In the rows, zero is written as 128.
Each named turn below is shown by a few rows before and after it. Which turns, in which order, take the first row of each later pair to the second? The first pair is answered.
botu (before => after):
[159 155  97 131 124 138 102 100 123 102 127 147] => [115 159 130 107 131 139  91 123 106  97 111 108]
[101 150 122  72 151 145 152 113 143 101 110  57] => [106 104 135  99 150  86 135 131 124 195  91  90]
[156  77 107 184 126 140 142  77 143 116 162 180] => [ 98 114 148 132 135 182 138  95 134  42 157 107]
[163 167  88 110 130 142 139 132 145 142 124 155] => [124 179 117  84 137 151 133 149 131 116 115 115]
Ragat (before => after):
[107 136 143  95 122 111 127 161 115 130 102  85] => [ 86  92 142 101 131 148 118 135 126  95 138 114]
[103 114 114  86 158 156 111 127 142 126 137 164] => [122 160 113  81 149 125 117 152 132 160 100 138]
[111 152 127  97 145 127 132 143 133 120 120 108] => [ 96 136 138 100 147 129 125 136 130 108 125 106]
tupuf (before => after):
[113 138 118  97 126 170 133 121 124  74 126 132] => [123 140  96  91 132 173 131 125 131 103 130 155]
[142 131 118 148 100 122 157 120 148 160 123 144] => [138 121 134 160  98 114 155 112 144 144 120 134]
[149 103 136 169 111 118 133  98 132  97 141 132] => [136 123 145 152 114 132 135 102 130  72 141 111]
[135 104 132 144 123 103 122 121 125 170 116 148] => [128  99 152 154 118  94 121 117 115 144 110 123]
rivu (before => after):
[122 139 132 118 118 141 139 117 121 104 130  91] => [123 123 117 106 127 159 137 112 134 111 147 121]
[174 158  59 148 117  69 171 103 161 130  93 137] => [169 166  66 146 113  71 175 103 162 110  89 121]
[115 113 159 139 133 105 114 132 103 131 112 116] => [110 120 160 135 132 123 119 124 110  98 120 104]
[ 56 147 150 107 116 169 126 114 108  99 158 122] => [ 60 129 128 103 130 170 116 113 117 136 168 165]

Between the rows of a pair lie two turns.
[124 126 134 168 106  89 110 123 131 107 103  81] => [129 145 127 160 105 100 113 122 139  93 106  76]	botu tupuf
[123  69 130 144 148 128 120 127 112 162 132 165] => [145 121 137 148 130  94 134 145  98 180  96 124]	Ragat rivu
[176 114 103 141 116 116 149 149 132 106 144 152] => [175 108 123 151 109 102 149 147 121 102 138 135]	rivu tupuf
[154 138 110 145 119 137 140 111 122 125 165 193] => [144 177 119 125 113 155 150 116 119  81 158 152]	rivu botu
[101 114 135 100 141 154 120 130 123  82 132  89] => [114 115 101  81 158 158 114 142 135 146 134 138]	tupuf rivu
[136 109 112 115 142 149 120 113 137 143 141 158] => [138 157 118  96 138 144 127 137 129 143 118 121]	botu Ragat
[144 148 129 132 100 103 135 127 105 132 128  97] => [141 138 104 118 117 149 135 109 129 105 162 133]	rivu rivu
[153 149  94 113 134 133 136 139 144 162 127 152] => [142 153 102 120 126 155 145 119 148  96 142 127]	tupuf botu
[152 152  99 113 133 150 141 119 144 115 135 151] => [123 125 136 109 139 109 117 149 116 173 104 141]	botu botu
[126 145 121 114 127  95 126 148 144 161 106 118] => [154 135 103 139 117  95 138 123 154 148 120 137]	botu tupuf
[135 117 100 111 148 145 114 129 136 167 155 175] => [155 120 108 136 128 106 122 132 122 187 135 163]	tupuf Ragat
[105 121 140 113 134 147 126 118 127 116 126 100] => [127 149 120 104 131 143 134 127 132 133 112 104]	Ragat Ragat
[139 139 107 130 131 143 140 106 143  63 146 117] => [ 93 130 130  93 156 155 122 130 134  85 141 113]	rivu botu
[111 110 155 164 111 120 115 122 112 128 132 124] => [119 113 149 163 110 111 114 122 114 146 130 132]	tupuf botu
[141 121 104 129 140 118 121 138 138 173 129 166] => [171 160  96 144 117 118 144 122 143 129 121 135]	rivu botu
[133  77 117 175 105 123 124 133 146 132 142 165] => [124  85 104 149 120 151 121 139 159 122 152 176]	botu rivu
[124  84 138 149 131  97 151 126  95 134 135 139] => [118 119 115 113 140 152 159 122 119  85 155 138]	Ragat botu
[ 96 140 144 112 157 156 124 123 131  91 135  98] => [ 91 102 134 112 172 145 105 132 130 152 137 142]	rivu botu
[112 146 145 124 117 117 143 125 130 108 117 108] => [116 141 137 117 124 103 135 139 127 154 108 124]	tupuf botu
[159 183 120 100 130 121 149 108 125 126 158 142] => [166 158 118 123 131 101 147 103 121 153 161 163]	rivu tupuf
[124 117 134 139 116  78 128 132 103 144 100 117] => [109 147 134 116 119 101 131 143 104 119  99  93]	tupuf tupuf
[116 129 114 109 128 146 136 152 147 190 139 166] => [ 90 152 128  86 133 173 141 156 144 152 139 132]	botu botu
[122 161 162 111 133  91 125 152 109 147  80  86] => [132  84 169 171 123  75 122 109 111 136 109 125]	botu Ragat
[127 132 125 100 125 102 107 176 140 172 118 101] => [171 105  99 146 106  92 117 138 153 161 136 131]	botu tupuf
[172 154  74 103 124 165 138 107 148 152 149 175] => [ 99 178 148  68 128 160 128 147 114 120 114  82]	botu Ragat
[153 119 116 168 125 101 131 109 147 142 137 139] => [142 120 129 172 121 108 134 101 148 101 143 120]	tupuf rivu
[108  92 124 145 138 123 115 119 132 130 135 166] => [122 158 101 112 140 153 130 127 146 105 129 148]	Ragat botu
[181 121 104 173 119 107 154 113 133 140 125 156] => [155 132 141 176 109 110 156 111 120  82 119 107]	tupuf tupuf
[ 76 189 163  59 139 160 105 169 115 101 108  61] => [ 85  72 168 111 148  99  71 162 103 216 116 147]	Ragat botu
[130  98 125 122 137 138 125 121 128  92 155 146] => [135  95 134 135 131  94 121 140 109 147 129 143]	rivu rivu
[163 134 142 164 120 114 159 103 134 130 126 141] => [142 173 142 121 132 150 158 115 138 101 125 119]	botu tupuf
[156 170 166 141 137 142 117 133 118  99 121  93] => [161 177 131 116 152 172 115 138 140 116 137 130]	tupuf rivu
[157 116 122 159 111  79 111 134 107 134 122 124] => [138 147 135 135 111 101 115 143 104  98 118  84]	tupuf tupuf
[153 206  86  99 128 144 148 151 144 149 117 122] => [122 205 114  84 136 147 140 162 136 131 115  98]	botu rivu
[118 165 173  95 146 109 115 181 121 200  90  84] => [183 207 100 106 130 176 157 121 177 107 137 115]	botu botu
[136  86 136 165 122 117 127  98 131 114 153 142] => [118 130 146 128 127 146 133 113 131  72 146 103]	tupuf tupuf
[127 155 135 120 120 133 133 139  98 116  97 116] => [111 112 130 119 132 159 123 120 111 104 131 149]	Ragat rivu
[150 146 102 118 129 127 121 126 136 150 123 146] => [149 162 123 123 121 120 127 129 126 128 111 111]	rivu rivu
[ 87  98 167 106 149 149 115 138 119 125 135 114] => [122 118 126  95 155 140 118 151 130 182 131 153]	Ragat rivu
[158 149  93 139  88 154 169 135 183  79 133 133] => [122 100 144 147  99  81 138 180 140 186  94 133]	botu botu
[121  99 145 136 130  72 144  93 113 135 176 103] => [106 125 144 111 133  99 150  97 118  97 180  81]	rivu tupuf
[152 152  87 109 144 141 126 153 145  90 113 106] => [160 134  77 110 152 129 116 160 148 142 114 138]	rivu rivu
[116 119 123 116 135 124 121 139 123 157 117 139] => [111 118 142 123 126 114 118 140 112 142 112 118]	Ragat rivu
[117 139 138 123 127 145 130 130 130 103 130 111] => [123 122 118 120 135 152 121 126 141 124 144 145]	rivu tupuf
[ 79  98 136 106 180 168  96 100 137 124 152 152] => [ 83  76 159 133 171 116  91 109 116 165 130 146]	rivu tupuf
[145 128 115 139 156 120 127 126 129 158 124 154] => [143 146 104 124 160 140 129 125 138 140 127 154]	botu rivu
[115 168 174 113 130  91 139 165  96 132  91  67] => [104 111 175 126 143  71 119 165  91 183  97 111]	rivu botu
[108 138 109 101 127 184 115  89 134  87 137 124] => [135 164 104  98 124 129 112 130 117 191  93 132]	rivu Ragat
[119 126 109 114 138 149 120 135 146 144 144 160] => [122 144 141 131 119 105 121 150 120 154 106 112]	rivu rivu
[177 131 111 129 113 157 174 140 164 140 122 146] => [126 115 162 111 120 132 151 175 130 172  94 114]	botu botu
[128  90 105 146 138 155 122  92 137 122 172 168] => [131  71 124 163 133 120 115  98 121 153 155 166]	tupuf rivu
[117 120 168 150 128 116 104 130 117 121 105  77] => [ 93  88 159 134 147 151  93 121 135 115 136 111]	Ragat botu
[121 116 150 151 106 136 131 114 118  68 138 106] => [121 122 111 106 134 178 124 122 145 103 159 159]	tupuf rivu
[179 103 109 139 106 113 147 104 145 111 131 156] => [133 114 157 119 106 124 142 116 126  65 119 100]	tupuf botu
[100 113 139 153 160 108 108 122 136 158 132 143] => [107 108 136 164 154 110 114 114 139 147 136 147]	Ragat tupuf
[106 113 137 116 134 139 121 130 133 144 134 140] => [134 138 125 120 127 125 129 136 136 160 122 140]	botu Ragat
[129 117 114  74 171 137 133 128 138 211  97 140] => [120 155 113  51 172 183 144 118 153 140 110 111]	botu botu
[116  92 133 160 126 131 136 117 147  98 148 147] => [113 160 130 111 131 149 144 150 150  98 123 112]	Ragat botu
[148  80 138 155 115  97 110 119 128 153 136 155] => [151 123 114 133 115 149 131 100 149  71 157 136]	botu tupuf
[119 105 153 122 154 113 112 149 119 154 116 119] => [143 137 121 118 148 155 132 125 147  87 142 117]	botu botu
[113  90 145 138 132 134 123 105 123 112 147 136] => [141 146 102 109 137 155 140 116 139 120 140 142]	tupuf Ragat
[122  41 130 164 129 112 105 102 133 132 171 191] => [127  50 110 142 139 130 104 108 144 142 177 206]	botu rivu
[145  97 115 150 135 136 132 110 146 125 155 151] => [117 126 122 109 144 166 130 126 147 100 150 125]	botu tupuf
[119 151 116 157 119 159 132 129 143  98 132 113] => [115 153 127 162 113 144 130 135 133 103 121  98]	Ragat Ragat
[153  74 111 172 157 126 116 114 126 165 137 137] => [165 120 125 177 140  99 129 127 113 165 104  90]	Ragat rivu
[122 144 124  80  90 136 117 129 119 131 112 129] => [130 141 123  89  89 124 118 131 118 144 107 130]	tupuf rivu
[141 133 154 151 112  83 130 130 107 148 104 101] => [131 168 150 120 120 105 135 145 112 131 100  84]	tupuf tupuf
[130  72 151 157  99  87 124 117 109 174 121 120] => [160  84 129 177  86 100 141  92 125 137 132 120]	tupuf botu
[125 118 138 147 128 128 118 100 145 108 142 122] => [143 154 131 140 125 107 127 117 136 137 120 106]	Ragat Ragat
[168 173 106 131 109 165 157 122 155  67 148 128] => [148 110 147 155 115  81 122 162 115 199 106 146]	botu botu
[128 146 116  80 158 139 108 145 128 173 103 137] => [ 92  89 146  98 161 152  94 124 121 134 127 143]	Ragat Ragat
[122 107 130 135 137 110 119 136 122 152 126 143] => [135 125 108 131 135 139 130 119 143 115 145 151]	Ragat botu
[135 123 123 124 124 153 122 125 142 108 152 152] => [159 149 120 131 118 122 130 140 134 149 123 145]	Ragat tupuf
[145 123  70 140 141 198 132  73 152  77 167 184] => [107 128 185 179 108  85 123 122  67 108  80  57]	Ragat Ragat
[154 112  87 162 101 158 158  88 167  82 177 167] => [ 69 159 129  65 132 190 139 154 149  92 148 113]	botu tupuf
[130 102 137 151 123 114 126 105 107 117 130 131] => [126 128 132 132 127 139 133 106 116  87 134 113]	botu tupuf
[108 139 149 123 118 133 122 141 104  91  98  90] => [112 149 113  87 140 171 119 144 128 106 114 130]	tupuf rivu
[106 135 146 126 138 162 127 114 141  62 142 120] => [124 130 110 103 158 162 118 134 154 145 146 181]	tupuf rivu
[141 131 137 134 130 123 117 143 112 161  92 116] => [146 156 123 126 126 153 129 128 127 105 106 110]	botu botu
[162 137 113 157 131 112 147 121 137 140 125 128] => [146 115 136 169 128 108 143 114 129 116 130 116]	tupuf Ragat
[135 125 114 135 120 126 112 126 141 153 123 176] => [128 118 145 161 107 100 117 121 124 130 111 140]	tupuf rivu
[113 158 156 118 131 116 123 148 119 121  91  91] => [114 174 135  95 141 147 130 147 137 107 103 108]	tupuf rivu
[108  46 157 158 135  97  98 127 111 173 127 148] => [ 92 110 150 119 135 178 122 110 136  45 152 101]	botu botu
[107 128 154 124 133  97 134 127 128 144 134 106] => [102 126 144 115 138 130 137 114 143 112 154 114]	rivu rivu
[132  74 148 182 108  90 141  94 121 114 130 132] => [129  75 144 174 111 111 141  86 132  90 142 136]	rivu rivu
[121 123 132 143 130 100 121 140 119 168 119  95] => [ 94  93 142 141 137 136 116 119 126 117 149 101]	Ragat tupuf
[110 105 136 140 115 115 122 136 135 147 125 131] => [126 126 115 128 118 122 129 141 146 158 127 143]	Ragat Ragat
[149 122 119 131 139 114 123 124 124 166 152 131] => [154 135 109 123 142 133 128 117 133 146 159 133]	botu rivu
[125 144 115 157 101 157 129 123 134  97 148 145] => [ 97 145 131 131 108 167 120 141 126  95 143 134]	rivu botu
[ 86 121 149 119 116 169 122 101 119  56 142  92] => [113 152  89  72 143 197 123 123 150 122 146 152]	tupuf tupuf
[148  91 118 160 129 138 128 116 137 139 152 164] => [169 150 127 160 112 106 139 139 122 152 114 112]	Ragat rivu
[114 143 117  83 148 128 118 162 136 186 119 145] => [158 141  82 118 138 149 141 117 161 133 151 171]	tupuf botu
[183 105  99 141 119 102 140 114 118 142 112 157] => [174 129 118 143 106 106 151 113 112  88 107 109]	rivu rivu
[140 151 120 126 122 135 135 123 131  94 135 106] => [105 133 137 100 138 140 119 142 123 117 130 108]	rivu botu
[150 114 154 158 118  98 136 120 122 138 142 121] => [138 142 153 139 120 123 141 123 127  97 145  97]	rivu tupuf
[111 119 125 101  99 146 153 123 178 104 115 157] => [ 98 121 157 114  86 109 149 138 154 112  87 118]	Ragat Ragat
[ 98 133 101 112 135 166 127 103 120  88 125  96] => [111 102  86 117 148 138 114 121 120 176 117 146]	rivu rivu
[130 127 115 117 138 162 133 134 146 122 147 144] => [134 139 110 113 142 161 134 138 146 126 142 141]	rivu botu
[127 136 134 150 132 130 131 133 121 165 110 128] => [120 135 149 153 129 128 130 129 115 146 110 112]	tupuf tupuf
[ 75 126 125  80 157 164 117 143 134 107 141 127] => [ 94 107 104  92 162 151 110 147 140 159 143 164]	tupuf botu
[117 119 130 138 124 123 146 126 121 115 129 115] => [115 121 130 131 123 116 143 138 122 141 121 118]	tupuf botu
[ 87  72 134 105 155 138 112 155 123 143 148 158] => [115 124 130  98 144 107 120 183 111 183 110 133]	Ragat Ragat
[171 141  92 124 143 115 122 132 154 162  88 153] => [113  60 139 148 150 127 101 105 139 109 118 151]	Ragat Ragat
[102  84 168 131 127 115 107 126  95 142 125 129] => [130  96 134 126 132 112 110 128 108 182 125 163]	Ragat rivu
[126 196 101 116 118 156 121 151 139 123 137 126] => [136 169 104 136 116 119 111 158 126 184 128 150]	botu botu
[161 135  75 124 117 185 156 118 145  95 188 162] => [173 204  98 119  95 148 169 151 116 107 134  93]	Ragat rivu
[147 158 110 102 145 144 160 129 158 150 109 122] => [158 148 122 126 128 114 157 129 143 166  97 114]	tupuf rivu
[112 106 138 138 128  91 122 135 114 179 120 127] => [158 146 113 155 107  92 146 119 126 158 119 114]	botu Ragat
[112 115 122 120 131 143 115 129 152 117 130 165] => [128 129 110 124 125 141 121 124 156 112 128 166]	rivu botu
[130 117  62 140 123 141 131 138 136 128 152 165] => [150 132  76 159 109 100 137 149 117 153 123 144]	tupuf Ragat
[106 114 137 119 127 147 123 114 134  97 142 122] => [136 145 108 105 129 134 126 134 142 161 126 144]	rivu Ragat
